Small tables with named rows and columns. After each table, cells are looked up by row and column.

gupo:
	gok	sepir	vov	pesu	tolufo	mamo	ger	pim	ladom
feg	118	199	187	132	175	125	119	182	136
vanu	217	217	181	182	174	87	93	70	254
biv	134	131	159	186	155	98	108	187	79
nedef	182	108	87	42	80	58	197	141	122

gok of vanu = 217
pesu of biv = 186
pesu of nedef = 42
vov of vanu = 181
tolufo of nedef = 80
mamo of feg = 125
pim of nedef = 141
sepir of biv = 131
mamo of biv = 98
sepir of feg = 199
ladom of vanu = 254
ger of biv = 108
mamo of vanu = 87
vov of feg = 187
ladom of biv = 79

fup =
        zife  fiti  vumitep  buro  sunozu  nivopav  fegegol  vafamug  did  tuke
redu     109   141      126   149     133      187      100      143   98    95
telen    227   143      153   152     109       65      161      163  152   194
figini   105   173      114   163     136      222      181       67    4   109

What is the vafamug of redu in fup?
143
What is the fegegol of figini in fup?
181
What is the vumitep of telen in fup?
153
What is the vumitep of figini in fup?
114
What is the tuke of telen in fup?
194
What is the tuke of redu in fup?
95
What is the vafamug of figini in fup?
67
What is the zife of telen in fup?
227

mus:
columns: paf, fusa, vesop
nofesev: [68, 163, 92]
kofovif: [187, 176, 198]
legazo: [216, 200, 233]
miv: [144, 143, 151]
gos: [47, 130, 50]
fusum: [144, 143, 144]
nov: [191, 182, 207]
kov: [202, 82, 105]
mota: [79, 155, 96]
tef: [68, 158, 88]
lopaza: [70, 156, 87]

fusum, paf -> 144
nofesev, vesop -> 92
nofesev, fusa -> 163
lopaza, vesop -> 87
nov, fusa -> 182
mota, paf -> 79
gos, paf -> 47
miv, vesop -> 151
kov, paf -> 202
fusum, fusa -> 143
legazo, vesop -> 233
gos, fusa -> 130
kov, fusa -> 82
kofovif, paf -> 187
miv, fusa -> 143
nofesev, paf -> 68
gos, vesop -> 50
nov, vesop -> 207

kigilo =
	kur	rotivor	tilisun	masutil	gitupa	sil	mozu	gubog	velugiv	fef
zope	143	143	141	126	99	128	154	112	127	149
nor	119	157	145	143	90	130	129	149	137	47
vegago	115	202	138	144	172	182	197	122	128	157
tafal	170	122	145	143	147	132	218	127	143	170
bipizib	140	174	174	133	57	165	144	133	159	207
fodu	130	109	136	156	215	128	130	158	122	99
nabotu	168	149	90	107	85	152	80	144	127	144
rir	117	169	185	132	156	132	69	155	147	125
romeker	149	145	165	173	215	130	241	174	135	116
mifikeg	135	158	197	146	231	108	157	141	135	190
putuv	141	159	111	174	107	130	249	155	178	175

fodu, mozu -> 130
bipizib, gitupa -> 57
nabotu, gubog -> 144
vegago, gubog -> 122
rir, gitupa -> 156
zope, gubog -> 112
mifikeg, velugiv -> 135
rir, mozu -> 69
mifikeg, masutil -> 146
fodu, masutil -> 156
nabotu, velugiv -> 127
tafal, gubog -> 127
zope, kur -> 143
zope, gitupa -> 99
nabotu, rotivor -> 149
rir, fef -> 125
tafal, mozu -> 218
putuv, sil -> 130
tafal, masutil -> 143

Table tav
,fumu,ganimug,zabiti,funuz
difa,39863,27104,52493,50350
bepi,85121,40954,25766,20247
tunil,56650,13015,43606,69236
bov,84905,21317,12552,72915

What is the fumu of tunil in tav? 56650
What is the funuz of bov in tav? 72915
What is the fumu of bepi in tav? 85121
What is the zabiti of bov in tav? 12552
What is the funuz of bepi in tav? 20247
What is the zabiti of bepi in tav? 25766
What is the zabiti of difa in tav? 52493
What is the ganimug of bov in tav? 21317
What is the ganimug of difa in tav? 27104
What is the zabiti of tunil in tav? 43606
What is the ganimug of bepi in tav? 40954
What is the fumu of bov in tav? 84905
What is the funuz of tunil in tav? 69236
What is the ganimug of tunil in tav? 13015
What is the fumu of difa in tav? 39863
What is the funuz of difa in tav? 50350
Row with the largest fumu: bepi

vegosa
columns: dasato, ramuzag, vut
loke: [40, -771, 566]
mip: [32, -702, 431]
pufopa: [307, 336, 450]
ziz: [116, -511, -556]
surupu: [-145, -657, 161]
maz: [2, 193, 49]

vut of surupu is 161
dasato of ziz is 116
ramuzag of pufopa is 336
ramuzag of mip is -702
vut of mip is 431
ramuzag of ziz is -511
ramuzag of maz is 193
ramuzag of loke is -771
dasato of mip is 32
vut of ziz is -556
vut of loke is 566
dasato of loke is 40
dasato of maz is 2

tusidu:
cols = labutik, damezul, lef, kun, vizeta
losalav: [518, 741, 452, 561, 321]
pip: [398, 538, 652, 241, 511]
laz: [225, 297, 626, 201, 650]
gar: [299, 758, 368, 575, 310]
fek: [353, 238, 363, 379, 436]
vuvi: [551, 779, 475, 376, 280]
rin: [386, 296, 405, 385, 350]
liku: [584, 605, 337, 448, 275]
misolu: [176, 431, 792, 138, 523]
tuvose: [647, 400, 346, 47, 511]

fek, lef: 363
gar, labutik: 299
gar, vizeta: 310
gar, lef: 368
rin, vizeta: 350
rin, damezul: 296
fek, kun: 379
tuvose, vizeta: 511
pip, damezul: 538

pedimog:
,pem,bibo,baza,mirumuk,nur,keberer,tik,vaf,pakod
sagup,-0.6,-0.7,0.0,0.6,1.0,-0.2,-0.4,0.6,0.0
puzav,-0.7,0.5,0.2,-0.1,-0.9,-0.1,0.3,0.1,0.6
seze,-0.2,-0.5,-0.1,-0.1,0.1,-0.2,-0.4,-0.5,0.0

sagup, nur => 1.0
sagup, vaf => 0.6
puzav, pakod => 0.6
seze, pem => -0.2
seze, tik => -0.4
puzav, baza => 0.2
seze, nur => 0.1
puzav, tik => 0.3
seze, mirumuk => -0.1
puzav, bibo => 0.5
sagup, tik => -0.4
sagup, bibo => -0.7
sagup, pem => -0.6
seze, vaf => -0.5
Row with the largest bibo: puzav

